[[139 131 124 113 140 112 126]
 [128 133 122 129 138 122 150]
 [117 132 136 141 117 138 129]] >> 124

[[138 145 142 147]
 [128 121 127 117]
 [154 131 130 130]] >> 142

[[131 106 128 128 124 128]
 [134 140 121 131 132 123]
 [134 146 103 116 129 125]] >> 128

[[126 126 155 155 130]
 [128 123 154 156 127]
 [106 137 133 123 152]] >> 155

[[118 142 150 122 146 124]
 [116 139 150 122 147 122]
 [113 134 150 128 146 119]] >> 150

[[131 130 126 125 126 129 120]
 [144 147 139 125 133 143 137]
 [130 127 127 133 118 129 153]] >> 126

[[125 136 101 149 130 131]
 [130 125 133 128 134 119]
 [129 148 133 134 103 128]] >> 101

[[126 134 135 147 114 134]
 [141 134 134 120 143 135]
 [126 118 115 142 107 119]] >> 135

[[130 131 117 155 126 121 139]
 [146 127 127 147 139 128 150]
 [136 128 129 135 132 140 142]] >> 117

[[101 121  99 143]
 [114 123 118 138]
 [130 146 125 128]] >> 99
---
array([130, 119, 116, 153, 116, 148, 109]) | 130

array([[123, 148, 143, 118,  99],
       [135, 111, 128, 125, 115],
       [119, 151, 137, 125, 115]]) | 143

array([125, 146, 122, 106, 115, 131, 137]) | 131

array([[126, 122, 138, 122, 130, 127],
       [109, 109, 125, 118, 103, 136]]) | 130

array([123, 131, 146, 105, 126]) | 126

array([[144, 124, 158, 125, 141, 109],
       [143, 111, 112, 114, 119, 122]]) | 143

array([125, 103, 116, 131, 122]) | 122

array([[114, 106, 135, 110, 132],
       [103, 129, 114, 130, 121]]) | 130

array([[112, 149, 147, 155],
       [157, 116, 104, 156]]) | 155
---
[[107 125 115 158]
 [143 123 140 133]] -> 158

[[108 115 142 118 124]
 [140 133 123 106 145]
 [152 145 118 119 132]] -> 124

[131 139 128 122 137  99] -> 99

[ 99 114 126 126 146 120] -> 120

[124 125 148 157] -> 157

[105 117 117 153] -> 153

[118 112 108 152 149] -> 149
---
[132 154 116 130 117] ⇒ 116, 154

[150 116 142 119 126] ⇒ 142, 150

[156 140 128 105 113] ⇒ 128, 156

[113 131 120 123 103] ⇒ 120, 131

[127 112 148 150 132] ⇒ 148, 150

[[116 132 144 149 115]
 [118 135 123 119  98]
 [151 122 132 149 124]] ⇒ 123, 151
---
[108, 132, 104, 118, 150, 102] yields 108, 102
[98, 111, 137, 153] yields 98, 153
[144, 131, 114, 129, 107, 142, 136] yields 144, 136
[135, 118, 111, 99, 136, 118] yields 135, 118
[145, 153, 139, 125, 107] yields 145, 107
[[135, 150, 129, 147, 113, 135, 137], [120, 101, 145, 105, 156, 142, 115]] yields 135, 115
---
Input: array([140, 120, 158, 139])
Output: 158
Input: array([119, 118, 142, 134, 153, 158])
Output: 153
Input: array([106, 109, 151, 121, 150])
Output: 121
Input: array([140, 132, 124, 129, 151, 156])
Output: 151
Input: array([134, 127, 135, 104])
Output: 135
Input: array([126, 150, 130, 151, 109, 137])
Output: 109
Input: array([118, 138, 103, 130, 106, 117])
Output: 106
Input: array([125, 119,  99, 123])
Output: 99
---
[[138, 143, 100, 124, 132, 130, 126], [130, 111, 135, 143, 126, 127, 123], [137, 130, 125, 150, 145, 134, 135]] ⇒ 111
[[120, 126, 143, 128, 130, 125], [140, 129, 99, 128, 110, 102], [131, 116, 132, 138, 143, 143]] ⇒ 129
[[130, 130, 149, 127, 140, 128, 126], [129, 127, 128, 129, 116, 127, 126], [128, 129, 146, 130, 131, 128, 127]] ⇒ 127
[[126, 132, 115, 121, 133, 139, 117], [109, 131, 109, 135, 141, 134, 129], [124, 134, 132, 105, 111, 133, 118]] ⇒ 131
[[130, 121, 128, 130, 130, 135, 134], [137, 139, 132, 121, 124, 106, 135], [130, 131, 129, 131, 131, 120, 132]] ⇒ 139
[[147, 104, 144, 140, 145, 116], [140, 102, 115, 118, 143, 112], [102, 147, 136, 115, 119, 149]] ⇒ 102
---
Input: [157 126 100 131]
Output: 157

Input:
[[120 124 122 121 129 118]
 [123 119 127 118 120 107]
 [123 127 125 122 123 125]]
Output: 125

Input: [150 140 114 116 122 148 121]
Output: 116

Input: [133 134 116 124 119 106 133]
Output: 124

Input: [106 128 122 122]
Output: 106

Input: [119 147 117 102 127 122 149]
Output: 102
---
[[121 128 131 135]
 [121  99 119 136]
 [118 154 100 145]] out 135, 118

[141 143 130 122 150 139] out 139, 141

[[139 104 121 125]
 [118 150 125 130]] out 125, 118

[[151 115 132 109 103 112]
 [140 143 102 133 109 123]
 [112 116 151 104 113 119]] out 112, 112

[145 115 122 105  99] out 99, 145

[[136 131 115 104]
 [133 146 121 116]
 [113 121 137 143]] out 104, 113
